In the data rows, the value 128 means zero.
Here are some rows, each followed by its group. Rows of different groups can look alike.
[ 91 174 105 174 110 143  85 121 134 132 122  91 168  90 136 125 174 117
 133  95 123  97  74 176] Q883
[108 181 134 147  84 165  82 110  72 165  87 182 109 112 110  99  76 155
 146 127 110 163 108 112] Q803
[139 202 167 133 105 104 107  94  77 156 112 160  84  78  88 109  70 174
 146 114 113 108 112 101] Q208
[147 105 124  74 198  93 138 139 129  73 157 134 138 117 153 131 140 146
 155 142 128 114 186 128] Q669
[115 107 121 131 128 140 131 121 157 110 131 103 137 123 133 142 158 117
 115 124 142 127 119 128] Q883
[153 127 205 129  86  84 187  78 180 159 160  84  52 139  49 184 100 141
  61 105 150  69 102  70] Q609
[132 109 114 136 131 122 145 154 143 145 136 120 144 161 143 123 141 101
 116 130 137 137 129 148] Q883
[ 91 121 150  82 132 183  86  92 108  91 110 180 106 116 126 135  88 183
 167 124 103 145 181  80] Q503
[105 139 101 153 114 133 112 137 132 140 143 107 162 121 146 116 160 115
 127 111 139 113  99 166] Q883
[151 103 105 111 152  67 166 178 115 163 176 118 148 164 162  86 134 107
 120 132 152 129 137 159] Q557
[129 142 152  80 148 139 100 105  87  92 111 177  92  98 117 124  82 187
 165 138 103 140 178  76] Q503
[135 106 119  81 182 125 122 131 125  60 131 139 132 105 150 133 141 146
 157 152 127 137 179 114] Q669
[134 127 122 107 164 129 117 127 129  81 114 135 133 107 135 141 140 136
 149 145 118 126 156 125] Q669
[110 180 134 142  94 173  79 113  66 167  78 190 113 119 116  95  67 160
 162 131  91 167 122 110] Q803
[157 119 118  90 189 115 138 151 113  94 130 156 142 143 156 131 126 134
 167 148  98 118 188 137] Q669
[133 106 106 112 151 104 138 147 131 115 152 114 142 122 151 107 153 120
 125 137 147 126 126 144] Q883
[106 203 128 154  81 168  62 114  40 173  70 199 115  97 115  71  61 164
 165 128  98 175 106 121] Q803
[ 94 138 117 165  88 152 116 129 146 172 134 111 153 147 131 121 144 108
 117  98 132 115  94 156] Q883
[183 121 104 123 156  46 174 190  86 170 158 126 138 154 155  70 123 101
 118 153 154 140 126 167] Q557
[ 72  71  80 141 110 179 117 152 170 136 147 104 185 163 175 111 181  80
 112 118 159 165 110 165] Q924
[108 117 110 137 124 123 125 143 130 151 152 115 156 139 149 103 143 113
 121 115 142 125 111 152] Q883
[ 96  80  85 151 108 176 132 157 160 140 119 109 170 172 162 122 166  75
 113 141 141 178 112 161] Q924
[102 209 128 158 100 165  58 106  65 149  77 173 124  79 119 100  95 160
 168 115  90 136 106 132] Q803
[102 122 152  78 131 159  99 102  96  98 122 170  91 103 116 114  84 181
 154 135 121 157 164  71] Q503
[ 80 211 125 161  76 185  49 108  57 185  80 189 137 107 125  82  76 164
 173  99  85 147 109 135] Q803
[114  91  87 154 109 149 134 161 138 144 128 112 164 151 155 108 165  78
 107 141 157 175 100 162] Q924
[ 98 108 122 128 129 142 122 118 165 116 145  97 149 134 140 142 162 123
 122 111 139 110 126 141] Q883
[115 111 113 139 123 140 127 139 148 128 132 117 148 146 140 136 150 109
 125 127 128 122 128 146] Q883
[ 98  90  86 168  98 172 129 149 151 151 121 110 166 164 155 116 169  75
 103 131 148 172  95 166] Q924
[102 130 146  79 143 159  93 102 109 104 118 178 108 114 128 125  89 178
 166 127  99 132 177  81] Q503
[154 178 153 153 130 117 121 104 112 122  92 132 103  97  92 157 112 143
 131 128 107  98 112 120] Q208
[122 100 119  87 165 127 120 127 135  72 144 125 132 102 147 131 151 143
 140 135 141 131 163 115] Q669
[164 172 157 137 116 117 137 119  95 167 102 166  96 144  98 132  68 147
 135 129  94 120 140 113] Q208
[119 109 110 121 122 116 132 149 131 152 149 121 146 149 147  98 138 111
 117 121 149 134 115 152] Q883
[147 221 181 169  73 135 110  88  91 182  77 157  79 114  64 145  58 162
 135 108  80 101  96 102] Q208
[128 204 158 166  83 140 100  90  99 165  88 144  99  99  85 139  90 152
 130 108  96 102  91 118] Q208
[119  83  95 116 137 119 140 159 134 130 164 120 154 155 164  98 152 110
 125 135 160 156 133 151] Q557
[160 182 147 149 131 124 125 130  90 156  84 168 112 138 108 139  80 141
 148 131  78 118 143 124] Q208
[107 180 149 153  96 157  93  97 112 148  98 143 117 109 103 135 100 151
 143 104 102 109 109 117] Q208
[124 134 160 100 147 173 102  92 126  80  85 163  99 114 106 171  97 167
 162 139  83 130 185  77] Q503
[ 99  78  84 153 109 166 131 151 150 136 123 109 168 156 159 109 171  78
 107 134 157 184  97 159] Q924
[133 108 120  79 177 104 130 135 124  85 155 135 133 109 149 112 138 147
 152 135 138 124 165 126] Q669
[146 133 105 116 180 107 123 158 116  91 131 131 156 113 156 118 150 127
 158 144 119 113 154 153] Q669
[ 91 156 149 150  84 180  95  95 148 157 121 132 129 144 114 152 109 141
 137  86  94  92 126 121] Q208
[116 135 149  82 147 154  89  99 101  83 107 172 100  89 120 131  92 181
 166 136 107 136 176  78] Q503
[141 115 117  74 181 108 120 144 100  75 142 157 134 103 158 104 129 156
 166 151 126 140 181 120] Q669
[121 150 152  86 154 159  85  91  99  74  95 178 102  92 115 140  88 184
 177 135  87 131 179  82] Q503
[130 102 119 120 139 120 139 132 156  96 145  98 140 110 135 141 165 115
 115 133 154 122 121 134] Q883
[161 106 194 135  72  72 210  88 183 180 174  71  48 143  53 169 111 121
  37 118 183  91  75  72] Q609
[148 101 104 130 134  94 163 174 131 152 150 116 145 161 151 100 147  93
 106 142 158 152 117 156] Q557
[108  86  85 151 122 144 135 157 152 138 136 103 164 154 158 115 173  80
 104 137 158 162 107 166] Q924
[123 148 111 150 121 127 116 136 125 146 126 120 154 122 136 115 142 117
 131 114 123 116 110 155] Q883
[147 189 151 148 117 113 115 117  95 143 103 152 108 111 103 134  92 152
 146 118  96 104 125 124] Q208
[182 113 104 114 164  65 169 186  90 142 138 144 133 149 151  82 117 105
 126 169 149 158 144 151] Q557
[193 117 198 158  95  85 218  95 183 167 126  91  53 168  44 205 102 106
  47 131 141  97 101  84] Q609
[108 139 102 151 127 130 106 131 148 124 141  93 163 105 143 123 173 117
 128 106 141 105  94 164] Q883
[107 196 130 142  86 166  72 109  51 163  73 190 107  91 115  80  67 169
 164 131 101 167 110 114] Q803
[163 128 202 166  67  93 199  94 183 203 139  93  62 183  46 189  89 109
  48 107 135  81  89  82] Q609
[105 120 108 127 127 112 113 142 126 138 165 113 151 112 153  94 156 127
 125 116 157 129 103 149] Q883
[137 121 112 124 153 128 129 141 119 106 116 136 144 125 145 128 137 119
 141 147 129 146 138 142] Q669
[157 134 200 142  97  73 191  86 193 164 178  69  69 137  56 189 117 135
  60  87 150  40  92  90] Q609
[107 170 129 123 109 157  78 121  67 151 100 193 122 111 129  83  75 168
 169 121 100 154 142 116] Q803
[ 87 137 107 159  96 154 105 132 143 153 140 104 157 135 145 114 151 115
 125 100 131 117  99 156] Q883
[158 132 216 141  72  60 206  84 188 198 185  77  51 168  44 182  88 135
  43  84 151  45  88  76] Q609
[127 124 117  93 173  99 120 139 127 100 163 132 146 113 154 116 143 145
 153 114 126 103 160 141] Q669
[108  92 103  91 156 127 130 161 142 126 171 139 166 169 175 104 133 128
 149 113 128 124 173 151] Q557
[156 210 136 165 123 132  95 116  74 129  61 154 121  88 106 130 102 144
 155 137  83 120 105 137] Q208
[151 128 195 146  78  96 183  79 180 166 151  81  65 144  54 185 106 127
  64 108 146  77  90  80] Q609
[139 125 110 123 162 127 121 146 124  91 104 134 146 115 145 135 146 119
 146 147 119 136 149 141] Q669
[156 146 179 147  80  88 172  96 142 170 135 100  69 122  63 154 101 134
  77 115 149  99  85  89] Q609
[105  74  87 161 109 171 138 151 167 130 116 105 167 166 155 134 175  72
 100 146 150 175 105 160] Q924
[ 94 123 120 133 109 142 111 121 148 141 150 108 147 126 138 125 145 130
 127 101 138 110 116 141] Q883
[114 148 155  91 141 163  87  87  98  80  96 172  94  89 111 141  96 181
 167 134 101 134 162  79] Q503
[143 188 142 137 129 116 107 114  81 139  97 158 109 102 108 122  90 153
 150 124  99 118 126 125] Q208
[121 152 117 115 176 148  89 120 114  61  98 137 151  85 147 144 149 150
 177 129  97 113 159 135] Q669
[113 112 120 148 116 139 129 133 166 133 139 103 145 146 134 147 157 110
 117 112 135 122 117 141] Q883
[104  92  94 158  95 159 132 149 137 148 114 118 154 159 150 109 152  80
 109 145 152 189  99 153] Q924
[ 93 169 100 176 103 138  95 130 133 154 132  95 168 100 139 114 168 115
 131  92 129 103  75 180] Q883
[133 105  89 134 126  81 158 180 133 185 182 104 172 176 167  76 150  90
 110 116 158 124 112 182] Q557
[ 98 105 117 122 128 138 122 136 158 135 159 113 151 146 147 124 144 127
 128 105 138 113 132 139] Q883
[113 174 170 151  66 152 112  92 124 192 116 149 100 147  89 140  73 156
 126  88  98  96 110 104] Q208
[141 121 109  84 196  94 120 138 114  53 145 126 140  76 156 117 156 145
 160 147 141 124 160 131] Q669
[130  95  93 165 116 138 147 159 136 147 121 106 150 152 144 120 161  72
 101 155 152 172  99 161] Q924
[131 112 127 112 159 148 120 117 141  69 105 128 126 102 130 158 142 134
 143 156 118 137 153 109] Q669
[143 100 118  99 165 136 135 150 123 101 122 152 138 150 152 133 121 124
 149 152 113 142 179 122] Q669
[104  76  87 158 106 174 129 154 158 139 123 114 164 160 157 120 169  73
 106 145 155 187 105 160] Q924
[120  82  86 161 118 150 145 153 150 115 113 100 149 137 149 120 177  68
  98 162 170 192  88 151] Q924
[126  92 129 125 125 127 151 129 165 126 153 105 132 144 131 140 151 113
 103 118 148 118 117 129] Q883
[112  80  98 101 138 130 138 172 123 142 165 139 159 174 175  85 133 116
 137 126 145 158 156 150] Q557
[153 103  99 114 149  63 161 172 107 151 173 120 138 133 157  76 144 106
 110 142 173 151 116 159] Q557
Which 3 other groups have their centres nearest to the centre of group Q208, nearest first?
Q803 Q503 Q883
Which 3 groups are nearest to each row below, nearest first, going by the distance to the group's nearest row?
[117 141 118 112 158 140 101 127 117  90 116 143 139 100 142 126 135 147
 163 142 110 129 147 136] Q669 Q883 Q503
[103 108 120 134 129 125 137 116 184 105 152  75 146 119 136 155 180 111
 108 110 149  95 108 142] Q883 Q924 Q669
[123 169 138 133 120 134 100 108 114 115 109 143 116  90 108 134 117 150
 144 124 112 115 116 113] Q208 Q669 Q883
Which 4 groups are nearest to each row below, nearest first, going by the average distance to the group's rows?
[147 110 122  79 175  98 139 152 113 102 150 151 132 132 152 112 121 147
 154 140 124 130 179 127] Q669 Q557 Q503 Q883
[117 208 134 154 105 130  79 107  75 145  99 149 122  79 112 105 101 158
 153 110 104 114  97 136] Q803 Q208 Q503 Q883
Group Q924 spreads out most along one direction. Which 3 other groups' directions of most spread are closest to that one, closest first?
Q557 Q208 Q609
Group Q503 spreads out most along one direction. Which 3 other groups' directions of most spread are closest to that one, closest first?
Q669 Q609 Q803
Which 3 groups are nearest to each row below, nearest first, going by the average distance to the group's rows?
[147 134 116 108 179 107 121 142 118  80 115 136 142  99 144 131 147 132
 156 146 117 124 155 139] Q669 Q883 Q503
[177 173 145 156 122 124 142 131  85 142  71 161 103 129  97 138  88 121
 129 160  98 149 120 122] Q208 Q803 Q503
Group Q883 spreads out most along one direction. Which 3 other groups' directions of most spread are closest to that one, closest first?
Q803 Q669 Q208
Which 3 other groups have their centres nearest to the centre of group Q803, nearest first?
Q208 Q503 Q883
Which 4 groups are nearest to each row below, nearest first, going by the distance to the group's nearest row?
[114 140 110 150 121 130 112 134 132 136 136 105 157 124 144 116 154 118
 132 111 131 111 106 163] Q883 Q669 Q924 Q557
[150 190 133 132 156 116 103 135  79 126  97 167 135 111 127 126  96 149
 173 132  80 108 153 144] Q208 Q803 Q669 Q503
Group Q208 spreads out most along one direction. Which 3 other groups' directions of most spread are closest to that one, closest first?
Q924 Q557 Q609
Which 3 other groups have their centres nearest to the centre of group Q503, nearest first?
Q669 Q208 Q803
Which 3 groups are nearest to each row below, nearest first, going by the distance to the centre of the group?
[127 182 155 168 100 153 111  96 121 140  87 127 112 116  91 163 111 134
 129 115  98 109 106 122] Q208 Q883 Q803
[128 195 140 126 135 110  88  99  87 105 113 137 109  53 110 121 112 170
 160 114 112  95 120 118] Q208 Q503 Q803
[131 130 103 147 115  93 136 157 126 176 164 102 156 146 154  91 146 108
 119 108 146 113 101 176] Q883 Q557 Q924
Which 3 other groups have their centres nearest to the centre of group Q557, nearest first?
Q883 Q924 Q669
Which 3 other groups have their centres nearest to the centre of group Q609, nearest first?
Q208 Q883 Q557
Which 4 groups are nearest to each row below, nearest first, going by the distance to the centre of the group?
[140 134 115 115 153 103 123 145 101 120 138 139 141 122 148 105 128 131
 148 132 128 129 144 144] Q669 Q557 Q883 Q208
[143  95  92 143 136  88 165 179 136 163 168 104 168 170 168  92 163  82
 106 130 164 134 113 181] Q557 Q924 Q883 Q669
[104 137 157  79 135 164  91  95 117  94 116 172 102 108 116 136  89 186
 167 124  97 124 178  75] Q503 Q669 Q208 Q803
[ 93 135 153  66 139 162  77  85  90  86 115 187  93  89 120 116  77 201
 171 126 108 145 175  59] Q503 Q803 Q669 Q208
[138 108 100 126 142 104 144 168 127 142 158 117 152 138 155  99 146 111
 121 131 145 137 123 155] Q557 Q883 Q924 Q669
[177 122 216 125 118  83 208  70 207 122 142  68  46 143  39 234 116 136
  58 122 132  49 122  63] Q609 Q208 Q883 Q669
Which 3 other groups have their centres nearest to the centre of group Q924, nearest first?
Q883 Q557 Q669
Group Q609 spreads out most along one direction. Which 3 other groups' directions of most spread are closest to that one, closest first?
Q669 Q208 Q924
A new table starts here, with new groups. Each row is followed by its group. Groups can overlap.
[116 136 101 180 125 134 117 168 116 133 138 127 127 113 111 110 138 115
 107 130 121  77 170 198] 0
[ 60 104  85 123 151  91 147 129 177 121 189 184 162  96 120 106 132 160
 120 101 141 106 170 171] 1
[126 122 102 144 122  78 159 118 117 152 124 102 116  52  83 137 103 108
 111 133 103 117 180 139] 2
[144 137 143 126 107 118 104 142 111 133 136  96 133 125 123 106 129 136
 118 151 107 104  97 130] 3
[144 138 146 120 134 167 132 117 149 107 121 105 130 168 154 133 157 159
 132 129 152 136 128 129] 4
[ 88 106  46  94 125  72 133 159 121 111 184 145 161  56 158  63  76  93
  78 170 140  71 184 198] 3
[ 47 102 106 115 152  80 182 110 170  88 195 184 191 103 127  99 111 165
 127 104 123 140 175 155] 1
[144 135 143 130 105 129 122 132 145 132 126 125 127 100 134 125 157 108
 102 178 105  97 141 112] 3
[131 109 115 161  89 118 169 150 111 127 102 135 120  83 116 124 109  89
 141 118 126 142 140  94] 2
[166 137 135 139 137 127 181 151 135 177 110 105  51 114 119 152 112 165
 156 127 150 172 148  85] 2
[188 117 144 154 114 178 100 129 134 122  85  75 123 159 180 135 173 110
 132 177 132 136 143 119] 3
[ 91 111 146 157 141 181 142 113 172  86 142 120 159 140 180 158 177 169
 147 158  93 172 149 116] 1
[125 128 111  96  99 128  71 166 117 135 143 125 121 109 158 115  95  85
  95 154 130  82 129 151] 3
[ 42  92   9  62 166  80 141 201 170  96 205 186 195  50 196  59 103 103
  75 143 112  52 174 220] 0
[147 105  95 112 129  98 164 144 100 121 107 137 109  61  66 127  65 133
 126 129 112 143 109 111] 2
[ 84 105 119 113 141 106 116 117 164  99 162 143 192 161 102 118 110 153
 157 122 122 120 154 183] 1
[ 89 139  58  83 125  93 109 137 118 138 178 191 194  99 124  85  74  80
  77 151 108  51 145 167] 3
[ 97 132 146 104 140 163  92 104 132 110 162 106 160 127 164 123 148 117
 117 173  95 100 139 142] 0
[115 116 154 133  93 187 122 119 172 115 120  85 133 139 162 140 195 139
 147 180 109 149 132 127] 0
[126 148 116  57 119 108  91 129  90 100 161 154 143 138 161  73  86 115
  81 122 148  64 103 145] 5
[115  96  96  96 117  99 147 144 110 111 157 128 158  93 193  89  95  89
  88 144 107  67 150 168] 3
[131 110 152 123 130 151 110 107 109  90 138  95 121 162 141 163 160 160
 160 141 123 136 117  91] 4
[112 117 203 157 103 172 121 107 109 115 119  85 126 198 109 141 160 179
 192 132 124 155 116 131] 1
[159 111 116 141 129 153 169 155  88 120  88  92  71 125 146 152 114 174
 182 115 168 178 115  99] 2
[170 108 140 179  76 142 163 170 128 166 110  81  94  95 145 131 146 103
 124 137 127 148 155 143] 0
[108 150 111  81 130  91  65 139 139 109 199 176 186 163 116  94 119 102
  82 104 128 103 121 160] 5
[126 136 116 112 126  94  81 104 111 108 127 145 153 143 124 110 149  99
  74 108 121 100 137 128] 5
[117 101  78  78 101  99 119 159 106 115 147  90 130  94 178  55  87  96
 112 158 137  67 149 121] 3
[141 106 120 143 158  99 164 113 127 127 122 133 118  69 129 103  97 136
 138 109 120 119 150 133] 2
[165  99 193 178  47 177 110 118  74 136  95  54  89 166 160 163 160 114
 167 192 113 110 129 105] 3
[129 100  76  79 131  79 151 141 108 125 152 164 112  72 128  82  34 150
 136  82 148  96 145 145] 2
[132 155 141 107 150 131 110  90 130 159 117 150 139 151  88 153 122 162
 127 116 104 137  87 121] 6
[133 107  89 111 126 106 150 145 136 196  95 159  97  63  98 148  67 151
 137 118 138 137 129 103] 2
[173 129 118 189 122 153 176 196 131 137  90 108  54 108 126 149 119 167
 144  91 131 149 151  93] 2
[149 130 173 148 117 164 129 115 122 134 106  60 128 148 148 156 176 140
 158 151 111 161 132  72] 4
[185 178 178 164 152 163 136 112 151 127  82 117 123 174 112 137 189 124
 116 129 116 180  83  72] 5
[ 92 108  75 117 163  92 185 130 152 129 137 177 143  73  95 128 113 128
 101 124 122 137 162 130] 6
[ 85 126 124 135 143 110 149  94 162 132 162 131 164 136 125 143 125 131
 143 134 117 140 161 154] 1
[ 82 129 126 108 106 121 129 152 168 115 180  99 198 116 172 109 132 123
 122 146 127 103 172 197] 0
[134 108 158 117 113 156  98 152 101  66 138  64 113 181 145 110 113 117
 158 169 144 109 120 138] 3
[173 141 133 158 143 122 188 142 148 107 107 108  76  93  89 125 137 147
 148 104 122 142 165 110] 2
[160 115 124 127 114 147 149 122 127 173  72 120  68 121 110 148 114 100
 116 139 139 160 125  88] 2
[126 121 139 134 144 136 137 125 151 123 137 130 137 119 167 107 157 137
 137 148  97 111 113 116] 4
[134 143 125 132  94  86 131 135  76 168 127 133 136 111 104  90  76 120
 114 107 154 118 147 160] 3
[169 122 161 170 117 134 113 132  86 132 116 103 110 139 123 136 127 126
 136 130 118 144 120 120] 3
[111 103 102 154 125 129 136 171 119 131 167 121 132  79 136 112 143 107
 112 147 121  76 183 189] 0
[133 106 140 136  85 154 117 136 123 103 140 114 132 147 163 117 153 113
 119 138 114 116 156 144] 0
[164 135 150 132  99 123 101 136 108 106 130  67 104 161 142  73 132  99
 127 132 131  93 130 114] 3
[193 140 145 134 127 154 152 129 120 167  73 111  63  89 105 177 116 100
 141 122 140 144  99  77] 2
[114 132 191 149 115 148  97  93 156  70 136 113 129 190 129 152 156 160
 189 136 106 173 118 116] 1
[143 151 139 107 123 145 117 138 118 132 121 100 156 120 142 134 140 113
 118 142 102 103 128 113] 3
[105 106  83 132 158 116 144 137 143 111 165 139 163 110 166  77 120 133
 106 131 124 102 133 130] 4
[ 95 105 110 111 145 109 133 113 173  68 182 151 159 147 136 105 108 158
 177 134 127 117 147 179] 1
[108  97  78 152  83  83 159 213 112 110 160 107 138  52  78  88  86 104
 105 148 143  73 182 209] 0
[101  78 169  87 150 154 140  78 156  93 144 120 133 151 143 155 144 222
 199 125 129 166 117 100] 1
[ 93 166 124 118 169 135 123 106 134 144 113 141 129 155  96 166 143 116
 137 122 128 190  97  98] 6
[ 67 107  85  60 159  86 126 152 118 121 181 166 166  87 173  69  87  71
  85 147 129  85 133 154] 4
[132 154 127  81 147 117  86 110 101 135 149 152 141 178 177 101 116 119
  95 125 150  92  79  92] 5
[163 169 179  93 111 145  79  76 115 111 103 113 118 198 104 153 143 127
 160 106 126 156  71  86] 5
[171 133 167 126 161 167 108  81 143 151  82 130 128 156  95 171 166 131
 156 149 143 192  74  82] 6
[119 150 125 113 137 126 108  85 175  98 143 153 168 138 159  95 169 160
 106 116 127 108 121  88] 5
[103 130  68 101 175  74 116 134 125 153 149 221 171  94  80 109  78 110
  80 100 135 106 129 146] 6
[ 96 173  87  97 179  57  93 112 102 189 167 210 167 134  91  88  84 101
  59  91 143 105 132 160] 5
[ 64 108 119 107 161  90 128 121 134  71 186 146 147 132 128  93 128 162
 145  96 167 126 166 176] 1
[118 130 152 130 151 142  98  88 127 177 122 140 134 163  92 188 154 116
 160 114 128 180  86 105] 6
[ 68 142 142 140 149 104 129 114 163  80 204 133 161 157 131 128 125 172
 147 148 119 142 152 146] 1
[129 151 124  86 160 137 125 107 145  72 166 147 151 156 151 115 121 142
 117 126 161  99 123 132] 5
[162 138  77 136 144 103 157 187 132 145  98 138  84  59 131 124  99 108
  93  98 153 127 125 107] 2
[181 128 153 170  70 173 100 154 101 164  90  75  74 144 125 153 175 103
 133 136 122 159 132 127] 0
[127 138 127 123 124 122  94  92 109 149 124 167 142 139  83 159 124 139
 131 121 131 140  80 131] 6
[111 134 125 142 147 131 123 104 151 144 132 162 154 129 106 165 148 148
 168 124 137 159 111 131] 6
[ 82 130  81 137 134 112 134 134 123 126 167 161 143 126 112 119 121 108
 101 129 135 119 130 179] 3
[112 169 111 120 161 118 121 112 162 154 123 181 104 126 102 181 148 106
 103 130  88 188 121 105] 6
[169 125 139 184 109 182  82 155  93 143 105 110  95 158 144 161 144 132
 124 136 132 109 125 141] 0
[127 109  88 131 133  76 186 139 130 162  82 141 106  67 104 137  74 123
  93 121 117 126 172 121] 2
[144 166 144  87 171 133 129 106 124  63 131 164 156 141 198  87 127 106
  94 126 134 110  86  87] 5
[ 82  81 133 133 143 134 134 114 154 116 168 140 152 134 106 155 133 158
 184 119 124 132 171 164] 1
[118 141  72  80 166  75 142 134 112 128 158 180 151  95 127  55  74  97
  82  94 157  84 111 141] 5
[180  92 117 122  99 154 160 111 107 158  85 111  80  82  91 158  94 130
 137 148 122 145  91  85] 2
[169 128 177 175 112 148 175 131 122 138  91 111  75 127 100 168 134 164
 193  80 115 156 108 103] 2
[112 122 141 145 130 127 171 114 174 115 130 107 116 123 158 131 148 170
 163 116 106 170 154 121] 4
[ 71 124 127 139 134 116 150  97 164  89 159 134 154 124 126 124 134 175
 167 124 134 161 146 143] 1
[107 156 144 146 135 129 123  83 178 100 152 127 143 149 138 130 148 176
 146 103 133 138 140 135] 1
[ 89 125 151 165 138 120 146 106 196  96 144 135 149 142 110 140 161 167
 170 144 101 137 149 136] 1
[ 85 123  56  72 160  76 141 116 131 157 155 217 168  90 111  99  90 117
  82 122 117  94 137 155] 6
[118  94  76 160  90 130 144 200 110 152 153 127 147  86 125 122 121  67
  96 153 135  97 164 195] 0
[ 85 106  83 105 112  86 106 133 101 112 171 163 176 128 135  61  76 118
 112 141 131  86 150 161] 3
[159 148 186 151  83 140  87 121 117 154  97  96 143 168  95 140 133  98
 161 160 105 117 103 124] 3
[177 148 144 139 181 182 144  90 163 154 112 135 127 158 107 195 182 152
 140 135  96 176  70  84] 6
[184 146 133 192 142 150 180 165 110 125  75 101  51 113 108 149 136 124
 148  96 165 162 109  84] 2
Which 3 groups are nearest to each row below, nearest first, going by the distance to the centre of the group?
[123  98 157 127 143 134 168 126 169 104 124 117 130 155 156 127 171 150
 132 144  98 140 128  97] ~ 4 1 6
[112 105 122 122 133 115 144 112 155 107 105 108 137 108 147 141 156 112
 131 144 116 139 133  93] ~ 4 3 6
[ 71  93 128  90 120  98 150 103 174 106 172 151 153 106 138 110 122 171
 145 117 137 124 174 153] ~ 1 4 0
Which 3 other groups have their centres nearest to the centre of group 4, nearest first?
3 1 0
Which 4 groups are nearest to each row below, nearest first, going by the distance to the centre of the group?
[154 138 160 140 129 137  94  99 101 149 128 152 123 187 102 149 130 111
 133 130 156 157  99 112] ~ 6 5 4 3
[ 98 159  59  15 178  53 115 114 102 118 193 207 178 104 122  70  33  99
  65 117 149  65 102 147] ~ 5 3 6 4
Which 4 groups are nearest to each row below, nearest first, going by the distance to the group's nearest row?
[ 98 139  94 101 129  68 128 115 100 163 156 195 155 124  59 117  89 121
 120  94 170 120 122 161] ~ 6 5 3 2
Which 3 groups are nearest to each row below, nearest first, going by the average distance to the group's rows?
[136 116 106 108  86 102 102 141  81 127 150  98 120 115 172  65 101 110
  98 119 154  58 144 155] ~ 3 0 5
[124 153 144 129 144 168 112  94 143 154 114 140  94 152 113 191 143 149
 187 127 144 187  52  87] ~ 6 4 2
[177 144 112 152 125 104 172 127 104 176  62 109  79  87  76 133  84 105
 126 105 130 134 129  89] ~ 2 6 3
[129 134 140 117 137 102 122 159 136 124 151 136 164 111 118  87 118  83
 112 123 162 100 153 142] ~ 3 5 4
[109 168 113  31 162 105 113  79 127 114 151 128 156 141 167  80 129  95
  68 123 103  84 100 102] ~ 5 4 3
Which 3 other groups have their centres nearest to the centre of group 3, nearest first?
0 4 5
Which 3 other groups have their centres nearest to the centre of group 1, nearest first?
4 6 0
